Which row each row swaps with, under one turn or mirror:
The rows were stretched afterwards, more along some directions than others.
Gani: [ -5  -3   7  -3  28  14  22   8  -1  20   1   8   1  18 -30   6   5  -1
  -5 -13 -11  -8  -7  13  -8]
lof: [ 25   9  -6  -3  26   5   0   1 -15   2 -17  -6 -15   0 -25 -11   3  -6
 -11 -11  -8  21 -15  10   5]
zetof: [ -6   1  -6  14 -24   8  -3 -28  -4 -16   6  36  -4  -5  12   5 -10  13
  28 -10   9  -4  -4   0  -4]
meb: [-16 -16 -15  12   9 -24  19   9   0   8  19   3  -8  -5  -6  19   7  38
   9   1  -5  11  -3   1  22]
nuse: [  5  13  13   4 -13  20 -24  -5   2 -22  -5 -13   2  -4   6   7  20 -17
  -2   5  -3  11 -10   7 -10]
lotip: [ -2  -7   5   8  11  18   9  -7   0  25   7  -1   4   2  -5   4   3 -15
 -11 -10  -4 -14   5  25  12]
Bigut: [ -2 -31  22 -11  23 -30   4  -5 -10  26   6 -15 -14  12   3  37  10 -24
  26  -9 -18   3  19 -12  -5]
zum: [ 10  18  -8  15 -21  -3  13  -3 -11 -14  -6  38  17  -8  24 -10 -16   5
  20  -3   6 -11  -9   1  -6]
fezo: [ -9   1   6  -3  20   7  20   1 -12  32   4  -4  -1   2 -15  16   9   3
   0  -8  -6 -19  -1  18  19]
gudo: [  8  13  -5   5 -17   0  15   5 -14 -27 -12  36  -2   0  14  -3  -7   7
  22  -2  -4   8 -23  -9  -3]
zudu: [  3   9   3   5 -22   0   5 -18  -5 -14   1  33   7  -7  24  -3  -8   8
  21 -11  10 -11  -9  -8   0]
pigu: [ 19  13   3   2  22  11   2 -13   4   6 -27  -2  -7 -13  -7 -12   2  -3
 -11 -24  -9   4 -17  13  15]
funu: [ 14 -10  -1   0 -11  13   2 -21   0 -27  10  42  -7 -13  16   2  -5  13
  18  -3   0   3 -12 -10 -11]
pubit: [ 10 -38  19   0  13 -35   9   5  -1  21  15 -11 -12  17  -8  35  21 -12
  36  -3 -16  12  12  -7   1]
loko: [ -2 -11  -4  16 -13   1  -9 -20  -5 -22  13  40 -10  -9  13   1  -9  10
  31   0   6   1  -6  -6   2]
Dil: [ 18  11  -8  -4  25   3  -4  -9  -9  -7 -27  -5  -4 -11 -18 -13   4   0
  -4  -8  -3   9 -11   9   8]
Faza: [ -2   1  11  12  26   3  21   2   3  27   3  13  15   5 -13   4  -8   4
  -5 -22  -7 -13 -10  26  23]
Bam: [  1  15  11   3  -1  19 -24 -20  -1 -41   3  16 -13 -21  -1   9  26   5
   0  12  11 -10 -27   8  10]
Dasi: [ 12  30  14  15 -10  10 -16 -20  -6 -29 -17  18   6 -15  -7  -3  21  -6
   1   5  15  -8   4   5   0]
zov: [ -8  18   8  -4  16  14  14  -2   3  23  -6  -3   1  14 -34   4  10  -9
  -6 -14  -1 -12  -9  25  -2]
pes: [ -8  -8 -24  13   4 -19  22 -16  -9   9  20   7   0 -18   3  10   1  38
   8  -3  -7 -11  -7   8  16]
Fer: [  7  -5 -15   8 -33  -3   6 -19  -5  -9   5  22   0  14   8   9   2   1
  27  -5   4 -19  -8   6 -18]
nefa: [  7  21  -3  -4 -11  31   7 -29  -4 -27  -4  40  -5  -7  -3 -20  -1   5
   4  -5  13 -13 -26   8  -1]
Fonez: [  6   7  25   3  -9 -17 -13  -9  -7 -22  -2   6  -8  -2   6  19  32   9
  24   9  -8   0 -11 -20  -4]
pab: [  9 -38  21  -1  12 -33   2   6  -2  30   0 -21 -11  10 -11  39  25 -18
  22 -10 -15  16   2   2  10]
Gure: [ -3   6  14  -1  15  17  26   4   2  24  -1   2  -1  11 -20  11  14  -7
  -2 -16  -9  -6  -2  17  15]
Far: [  3  16  16  11  -6   9 -34 -20  -2 -24   0   8  -8 -21   5  15  24  -9
   8  17  22  -6 -12   8   8]
numo: [  2  12  11   3  -6  -1  -6 -13   8 -14  -3  26  -9  -3  16  -6 -14  11
  28 -16  -1 -14 -11  -7 -14]
subab: [ -1 -34   4   5   8 -39   8  -2  -9  13  15 -10  -5  23  -5  26  14  -6
  30  -6  -3  -5   6   0   4]
laro: [-12   6 -13  -7 -25   9  11 -20 -22 -24  -4  27   0 -15  25  10 -13   7
  26   0  13 -16 -18   2  17]
gis: [ 21   7  -1  -2  27   2 -10 -14   4  11 -16 -14  -7  -3 -21  -5   5  -1
 -13 -17 -10   9 -11  14   1]
Rubot: [  3 -36  17 -10  27 -30  16   8 -13  16   3  -6 -13  21 -14  35  16 -15
  27  -5 -14   6  10 -14   2]
velik: [ -8 -24  22 -11   8 -25  12   6 -12  38  -4 -18 -16   8   9  45   4 -23
  31 -10 -24  12  13 -11  11]
Rubir: [-11 -17 -12  14  15 -32  23  -7  -1  18  20  -7  -4   0  -5  16  11  27
  15 -13 -10  -6  10   3   4]
ditiv: [ -6 -31  18   4  25 -21  -1  -1  -1  24  11 -16 -17  11   1  29   6  -7
  33 -13 -11  12  22 -12   6]
lopog: [ 14 -37  15 -15  17 -21   6   3  -8  34   9 -29 -13  17   0  30   5 -32
  23 -17 -28  16  16  -6  -5]
riv: [ 19  30  22   8   7   7  -9  -4 -11 -32 -20  29   2 -17   2   0  15  11
   2  11   7  -5 -10 -12   8]
sov: [ 17  11  -1  -1  22  -2 -12 -11  -7  15 -16 -23 -15  -9 -17   1   4 -12
  -7 -11 -13  16  -9   7  -3]
nedu: [  2  -6 -13  12 -27   5  -6 -14   2 -15   1  26   3   2  21   3 -15   4
  22  -8  -3   0  -6  -9  -2]
Rizuz: [ 10  26  23  10 -12  10 -24 -15   4 -21  -7   5   2 -13   0   1  34  -6
  -3   7  18  -5  -6   0   3]
Beko: [ -4 -14 -14   8   7 -25  12  -4  -7  13  24  -2  -1 -18   1   5   1  34
   4  -4 -17  -3 -17  14   6]
Sedin: [  8  12  -6   6  20   4  -5 -15  -2   9 -20  -8 -12  -3 -19 -19  -4   5
  -5 -13   2  -4 -12  21   9]
pavu: [ 17   6  -2  -3  31  -1  -7   1  -3   2 -17  -9  -3  -7 -18 -12  -3  -8
 -17 -17 -10   7  -4   9   2]
Lezaz: [  9  37  18  10  -3   9  -7  -1  -8 -22 -26  26   4 -17 -12  -5  19  -1
   4   9   1  -4  -4  -3  -1]
Betu: [  8  25  10  21  -6   2  -4  -9   7 -34   0  23  -2 -11  -5 -11  29  14
   3  16  28 -18  -1   7  12]
mivil: [  3  12   9   3  26  13  13  -4  -6  21  -9  16   5   6 -23  -4  -3  -1
   3 -16  -3 -27 -11  23   5]
vudi: [-10 -18   0  15   9 -21  15 -10  11   8  18   0  -8 -13  12  23  15  36
  13  -9 -14   5  -9   2  32]
pudoz: [ 13  15   4   2  26 -14  -4   4 -16  10 -13 -15 -14 -13 -17  -3   3  -2
  -5   1  -5  17 -17  12  17]
dadet: [  3  14  -4   5  32   4   2 -12  -4  19 -14 -13 -13  -1 -26  -6   4  -5
  -9 -20   1  -2  -1  17   1]
lil: [  0  35  21   3  -5  16  -8  -6   0 -20  -3  12  -5 -14   2   4  24   7
  -7  12  13  -4  -4  -8   2]
Rak: [-11   7  -3   8  16  15  27   2  -7  28   0  12   1  12 -20   1   6  -2
  -8  -4   4 -12   4  19   1]
Dig: [  8   6 -10   4 -28   1  16 -18 -13 -18   3  26  12 -13  27  -6 -18   5
  11   3   5  -6   0   0   4]
Nakuf: [ -8   3  -5  16 -19  -5   6  -5   0 -18  10  30   3  -6  26 -17 -14   9
  15   7  16  -1   3  -1   4]
nedib: [ -3   4   9  -9  29  16  24   1   2  32   0   3  -1   7 -19  14  -1  -9
  -6 -17 -12  -9  -4  11   5]
vadus: [  4 -40  21 -10  14 -22   1  -5  -7  23   6 -17 -17  16   4  36  14 -20
  32 -21 -22   1   7  -9   6]
rikiv: [ -3  16  18  -3 -13  18 -33 -24  -2  -8  -8  -8 -12 -18   7  17  11  -5
   0   8   2  -2 -12   4  -3]
Kebin: [ -2 -14 -20  12  10 -24  23 -12   1   7  19   8   0  -6  -2  13   4  42
   9  -5  -3  -4  -4   9  25]
Nidef: [  0   7   1   0  19  13  25  -1  -4  18 -12   6  10  -2 -16  -7   4   1
  -1 -18  -6 -21  14  12  -4]
bona: [ 13  -3   0  -4 -16   0  -2 -18 -12 -21   1  25  -4  -8  26  -5  -6  -1
  16  -7   6 -11  -2 -17 -14]
Mal: [  6  30  15   1  -1  16 -15 -29   3 -19  -3  11  -7   1  -9  14  12 -16
   6   4  18 -19  -8  13  10]
nobe: [ -7 -19 -10  -2  13 -21  15  -8  -7   1  26   2  -8 -13  -2  23  12  40
  10  -5 -20  -1 -10   2  14]
nur: [-11 -14  -2   7   8 -28  18 -10  13   9  23  -8  -3  -8   0  15   9  36
  13  -4 -16  -1   2   8  12]
Ratuk: [ 11 -41  11  -3  20 -33   8   8 -11  27   6 -18 -10  17  -2  35  17 -17
  24  -7 -17   5  13 -13   3]
labit: [-13 -15 -17  13  11 -14  11  -7   4  -1  22   6   1  -9   0  10   4  47
  12  -2 -10   6  -9   7  15]
fosa: [-14  34  23   1  -5   6 -22  -6  -1 -15 -18   5  -4 -23   6  -1  18   1
  -3  14  13 -13  -5   2   2]
fato: [  2  28   9   0 -12  21 -17 -20   4 -25 -18  13  -2 -17  -4  11  17 -10
  -1  10  11  -6  -5   1  16]

Swapped with Faza: pab
Swapped with gis: Kebin
Swapped with pigu: vudi
Swapped with Mal: Fer
Swapped with Rubir: dadet
Swapped with nuse: laro
Swapped with Sedin: nur
Swapped with Gure: vadus

